rotation ticks, each row followed by its count of ticks
The counts run from 0 to 380.
[ -8   9 -12  13   2  -1 -15  17  23  20  18  13  23  64 -33  19  34  26
 -30 -31   1  -1  25 -33  13 -73  12  28   1 -16  -8  12  19  -9  34   4
 -19   8 -39 -16  44  11  16 -23 -16]
90
[ -7 -16   3   8 -15  -5   1 -16   9  22 -31 -15  26  35  -1   0 -19  23
 -14  84  39  11  17 -40 -51  66  46 -11   6   9  -3 -35 -13 -54  22  27
   2  -1  23   0 -10  -3   3  -6 -33]
54
[  9  41  34 -24  32  14  -8  17  -2 -16 -18 -41  -6  35 -44  42  22 -27
  15  18  -2  43  13  27 -47  28   1  44  16  19 -34 -31  13  14   8  13
  32 -13  10 -25 -24 -10 -31  -4  30]
214
[ 45 -40 -16 -29 -27 -29 -29   8 -17  15   8  24  -7  49 -12  10 -18  -9
  11 -18  48   3   1 -64 -29  22  18 -12  43 -31 -15 -28 -12 -12   7  26
 -29  -5  34  18  20  -8  12  22  -2]
158
[-26 -18 -19  -9  18  -9  10 -44  -3  -7   8  21  45  50 -31  17  33   0
 -43 -10  27 -29  14 -66  -6 -22  41  31 -26   0 -27 -51   5 -22   4   4
  -6   0  -5   6 -11   8  36 -19  -3]
188
[ -5  -7 -23   0  37  43   3  -1  14  30  23   9  17  37  33  21   6  29
  29  30   9 -14 -21  15 -20  19  31   2  17 -11 -20  27  13 -27  47 -24
 -40  46  -2  -2 -54  11  -3  13  -7]
139
[ -1 -59  23  12 -58  -5   0  10 -20  57  12  11 -23  48   5   6 -19 -12
   4  38  40   0 -15 -26 -24 -18  22  -2  19 -36 -16  20   6 -13  22   1
 -36  18  -6   2  12   3  -4  11 -29]
151
[-55   4   5   1 -13  -4  -5  10  43 -14  -7 -13  21  15 -54  32  49  10
 -22   0  45  -1  42 -31   3 -25  25   8   7 -33   8  -8  -4 -56  34  18
  16  12 -23 -26   1  31   6 -28 -40]
83
[  5 -23 -29   8  63 -20  -4  -3  17   0  55  39  -3  49  15   7   0  -4
  24 -32  46  16 -11  -2  -8 -26   7  -4  38 -28 -10  18 -10  30  28  36
 -27  22  33  18 -16   6   3  22   3]
29
[ 19  -1  27  -4   6  17  -2 -71   3   6   1 -36  16   7 -31  27 -15  38
  24  13   7  66  31   5  -8  22   6  24   4 -34 -17  11   8   7  50  -9
 -22   5  -4  14  17 -17  39  46  -5]
191
[-10 -25   1   6 -20  42  -2  21  24  28  39 -23  -8   3  14  24 -13  22
  32  12  38  13  -8   5  32 -13  36  -6  19 -43   2  18 -11 -47  46  14
 -34   5 -25 -21 -45   2  11  18 -17]
250
[-15  29 -14  -5  33  27 -12 -38  -9 -19  15 -16  -3  19 -27  43 -17  38
  38 -36   7  32  13 -25 -10 -12  12  34 -13  -2 -35 -33  20  -6   6  -7
   0  -4  15  25 -49 -42  16  16  48]
109
[-31 -33  46 -13  18   5  28 -33 -38  12  15  -8  -9   3   7  48  32 -33
 -12  40  52  13  -2  13 -14  53  14 -33  34 -21 -33  11  -4  24  21   1
   5   9  21   3 -20   3   0  12 -39]
372
[  6  -2   0  27 -37 -14  -6 -34  33  15  -2  -1   8  31 -38  25  29 -16
  31  18  66  42 -17   3 -17 -16  16  27 -18 -11  22   1  32 -34  24   8
   0  40 -10  -4 -31  16   8 -41 -44]
211
[ -1  -1  31 -27  42   7   6   1 -42  33  16 -16 -15  29  27  23  -3  27
 -31  36   9  27 -10 -11 -24  54  28 -24  46  20 -54 -34  -1  26 -13 -12
  14 -38   1   8   0 -46 -15   5  30]
364
[ 17   4  38  15 -11 -33 -21 -28   5  11 -19 -23 -12  39 -36  -2 -21  -4
  -9  20  57  63 -28 -21   8  37  27  49   7   9  12 -14  26  17   7  30
  46 -20 -10   3  50 -23   4 -23 -15]
203
[ 40  -3  18 -31  33 -27  -8  -7 -20  17   5  29   0  42 -17  16  35  -8
  -1  -3  70  28  28 -31 -35  17 -15 -45  62 -26   4  -8 -30  15  19  -2
  10   3  51  23   0 -13  -1 -10 -24]
374
[  7  -9  23   8  56   8   5  17  11  10  31 -32 -25  17  20  17  -7  12
  24  19  18  62 -19  38  -7  18   8 -14  61 -16  -2  32 -11  15  36  42
  -7 -13   1  -9   1   0 -16  13 -12]
35
[ 35   0  -2   6  36   6 -45  24  41   1   8   8  12  82  -4 -22 -21  13
 -10 -21 -11 -10 -16 -35 -26  -1  53  42  32   0 -16 -11  22  23   8  24
  -4 -14   2  -2  53  -5  -9 -10  -4]
8
[ -5   9 -13 -37 -14 -16  -4   2 -25  20   1  13  20  49 -15  31  30 -14
 -18  -8  64 -10   4 -71 -10  12  20  -2  -3  -7 -16 -61 -16 -45  -7  -9
  32  -3  12   4 -43  -4  16   3  25]
376
[ 33  18  35 -24  30  11  -9  -5 -21   5  28  -9 -12  53 -25  48  64 -14
   8 -28  11  52 -10   7  -5 -23 -24  22  15   5 -23   7  16  49   8 -29
  -5   3  -4 -12 -16 -23 -19  -1  28]
207
[ 10   7 -36   1   4  27  -4  -6  17  -4  12  -2  -3   9   8  53   0  37
  54   4  15  40  -5  -6 -34  19  28 -12  -9  15  -4 -37   6 -51  15  34
 -50   0  -5  12 -51 -16   6  -2  23]
348
[  4   7 -42  29  17 -20 -37   7  12  41   3  25 -31  41  -4  22 -30  40
  25 -15  63  46 -38 -12   4  -8  22  35  -7  10  19  -7  41   4  10  31
   3   9   0  13  10 -46   4 -31  -6]
120
[ 63 -14 -24  -9  -4   9 -15 -10  31  20  20  -2  -8  44   6  33 -19  25
  45  -2  19  38  -8 -19 -40  20  15  -5   8  24  -5 -11   4 -45   6  46
 -55 -10  10  14 -25   1  10  15  30]
347
[ 48 -20  25  13  -6 -26  -4  -4  24   1  13 -13   4  27   3   4   9  13
   2  23  31  47  18 -37 -63   3   5 -35  38   0  30  -7 -21 -31  14  56
 -43 -26  11  16  43  12   6 -37 -47]
263
[-34  10  30  12  23   9   1 -32 -10 -32 -16 -22 -15  14 -62  52 -16  28
  13  -2  -4  41  45  10 -49 -16   3  22   2 -13 -42 -38  16  44   7  15
 -13 -13   0  15  23 -46 -18  -8  -8]
103
[ 19  20  -2 -21  67   0 -24 -33  -7 -40  -5   9  23  20 -33  21  25  31
  -6 -37  13  27  47 -30 -44   8  -4 -26  32   5 -15 -29 -13  18  -5  15
 -21  -8  36  21  34 -25   5 -10  -6]
186
[ 55 -13  -7 -32   4   7 -10 -19   3  16   8   0  22  32  38  30  14  16
  19  25  12  24 -21 -31 -44  62  23 -30  14  39  -5 -38   1 -42  -6  11
 -25 -13  14   1 -32 -21  15  -3  24]
48
[ 24   2  23   2  62  17 -32  30  10 -15  48  -1 -27  34  12  22  -6  25
  33 -40  16  41 -16   4  -5 -22   6  -8  68 -17   3  26   7  34  15  18
  -7 -14   4  -2   2 -35 -19  -6   1]
335
[-40   8  -9  10  22  -9   5  15 -12  26   0 -10 -32 -12  17  67  28  50
  16  32  36  48 -15  29 -34  27   2 -39   7  33   2 -16   7 -15  10  28
 -23   7 -11   3 -18 -35 -16 -30 -29]
43
[-20  13 -14  36  21   6 -16  25  19   1  16   8 -23  43 -34   9 -28  30
  31 -30  45  23  25  -5 -19 -70  10  27  21 -59  -1  19  13  25  41  11
 -14  21  -3  13   3  -7 -15   4 -25]
329
[  2 -19   4  12 -42 -16  12  29   4  21   6  -9 -19  59 -37 -11 -48 -21
  24  25  45  15  17 -37 -36 -25  29  24  18 -44 -31 -38  -5  -7  14  31
 -14 -18  15   4  -2   3 -22  27  -1]
241
[ 28  -6  18  -7   5  24  -4  -9 -21  -4  54 -16 -16  49   1  27  -7   2
  32 -18 -19  18   0 -30 -37 -25   8  27  15   7 -52 -27  10  25 -11 -12
 -49 -18  12  22 -32 -41 -13  18  42]
19
[ 49  21  21  -8  32  24 -28 -41  18 -18  31 -23  16  42 -25   2   3  29
  50 -39  30  40  28 -29 -25 -16   7  40  13 -10  -7 -29  -1  -2  15 -17
 -25 -10  16  27 -49 -24  24  18  47]
108
[-33 -27   6 -16  58  30  16  -5   1 -28  42 -28   6  25  21  39  -5 -30
   5  -1  33  15 -30   8 -11  27  41  12  20 -12 -46 -24  -8  19   5  33
  11 -25  15  -2 -56 -17  -2  15  16]
27
[-14  42  20 -33  55  33 -30  19  15 -32   0 -36  16  15 -23  48  55  26
 -19  -2   5  22  16   3   4  28  27  23  28  20  -8 -12  16 -11   9 -21
  46  -1 -20 -32 -25 -15 -17 -23  -6]
304
[ 13  41 -14 -50  35  22 -25  -5  -9   0  -9   5   4  26 -56  62  29  20
   9 -43  25  47  23   2 -11  18 -14   5  16 -14 -14 -10   3  -2  17 -21
  13  22   6  -7 -14 -24  10  19  34]
297
